One turn moves each row of this set onto another row. After a few examples, where does it send each row asked below?
Dizoz: [  3 -28  -7  -5 -59  -1 -16  15 -13   9 -21 -25   1  -5]
buvu: [ 13  -5 -31   4 -24   9 -26  24   9  17  12  -7  15 -15]
zum: [-35  -3 -15 -11 -44   0 -29  25  -8  -6   9 -14   8 -29]
sesed: [  8  16 -27   2 -26   3  -5   8  -2  14   6  -7   8 -19]
naba: [ 18  -8 -22   2 -50  -3 -13  49  -7   4 -31  -8  13 -18]
Bige: [ 18  -2 -21   3 -49  -3  -6  43 -10   1 -35 -10  11 -19]
meti: [  8 -38 -14   6 -48   6 -29  20  -1   9 -17 -27   7 -12]
goka: [-27 -11   3   2 -56   4   1  19  -4   5 -26   0  16 -35]
vis: [  6  10 -18 -15 -45  -6  -3  18 -14  16   7  -3   7   1]
malok: [ 19  -3 -25   8 -43   0  -9  43  -5   2 -33 -10  13 -25]
tufod: [  8  -3 -17 -16 -48  -6 -13  27  -8  17  11  -2  10   5]
tosi: [ 19  -6 -26   9 -42   0 -13  44  -4   3 -32 -10  14 -25]
Kobap: [-28 -18   5  -3 -61   1  -6  26  -5   6 -25   3  17 -29]
nos: [ 18 -10 -24   4 -47  -1 -14  49  -5   3 -31  -9  14 -19]
suris: [-35  -4 -16  -9 -41   2 -31  24  -5  -5  10 -16   8 -31]
Famav: [-24 -33   1   5 -55   8 -19  32   5   8 -20   2  22 -30]
boli: [-35  -2 -15 -10 -42   3 -29  23  -9  -6   9 -15   8 -31]
podo: [-35  -1 -16 -10 -42   2 -28  23  -7  -6   8 -15   8 -31]
Zag: [-35  -3 -14 -10 -44   2 -30  24  -7  -6  11 -14   9 -29]
Vev: [ 18   0 -24   5 -44  -2  -7  43  -8   1 -34 -11  12 -23]
mibu: [-36  -3 -16  -9 -41   2 -29  24  -7  -6   9 -15   8 -31]
Robov: [  3 -18  -7  -2 -57  -2  -8   9 -16   8 -24 -26   0  -9]
basu: [ 11 -13 -28  -3 -32   5 -29  31   7  18  16  -3  14  -5]
pazi: [-35  -2 -14 -10 -43   2 -29  24  -9  -6  10 -14   6 -30]
Zov: [-27 -11  -1   8 -48   7  -1  15  -1   3 -27  -3  17 -41]
kuduf: [-15   1 -28  15 -20  10  -9  18   3  14   1  17   9 -17]
zosib: [ 20  -9 -26   7 -44   0 -15  47  -4   3 -31  -9  14 -23]
Vut: [  7 -36 -10  -1 -56   2 -24  20  -8   9 -18 -25   5  -5]
Mabe: [ 12   6 -33   7 -21   7 -15  16   5  14   8  -9  12 -21]
Bapi: [  8 -24 -20  14 -39   9 -19   5  -2   8 -22 -32   4 -25]
palol: [  5 -14 -12   3 -49   1  -5   2 -13   6 -26 -29   0 -17]
Por: [-26 -27   4  -1 -60   4 -14  30  -1   7 -20   3  20 -26]
femi: [ 17  -5 -21   1 -50  -5  -9  47 -10   3 -33  -8  12 -19]
Nakoz: [  8 -33 -19  11 -40   9 -26  14   2   8 -19 -30   6 -20]
ket: [-35  -4 -16 -11 -43   2 -31  24  -6  -6  10 -15   8 -30]
funi: [  6  16 -22  -8 -35  -3   0  11 -10  15   5  -6   7 -10]
tus: [  5 -16 -17  10 -42   6  -9   2  -7   7 -25 -33   1 -25]
Sonop: [-13  -9 -27  15 -20  11 -16  25   7  14   4  18  12 -13]
Magir: [-23 -30  -4  11 -48  12 -20  30  11   7 -20   0  24 -38]
begu: [-24 -23  -5  14 -43  13 -16  22  10   6 -22  -4  20 -44]
Gase: [-17  -7 -16  -1 -40   1  -9  29  -6  15   4  25   9   5]
lunu: [  9 -13 -21 -12 -41  -2 -23  33  -1  19  15   0  14   3]
Pipu: [-14 -15 -24   9 -27   9 -20  31   5  16   7  22  14  -6]
Nud: [-15 -14 -20   3 -35   5 -17  32   0  16   7  24  12   1]
beri: [-25 -14  -5  13 -43  11  -8  16   4   5 -26  -4  18 -46]
sezab: [-18   7 -19   5 -32   1   3  17  -8  13  -1  19   7  -9]
Fele: [-18   2 -17  -1 -39   0  -1  23  -9  15   2  23   7   0]
mokol: [-16   8 -24  11 -24   7   0  16  -3  13   0  17   8 -14]

sezab goes to mokol
buvu goes to basu
tosi goes to zosib
Now find these:
Kobap goes to goka
Vut goes to Dizoz

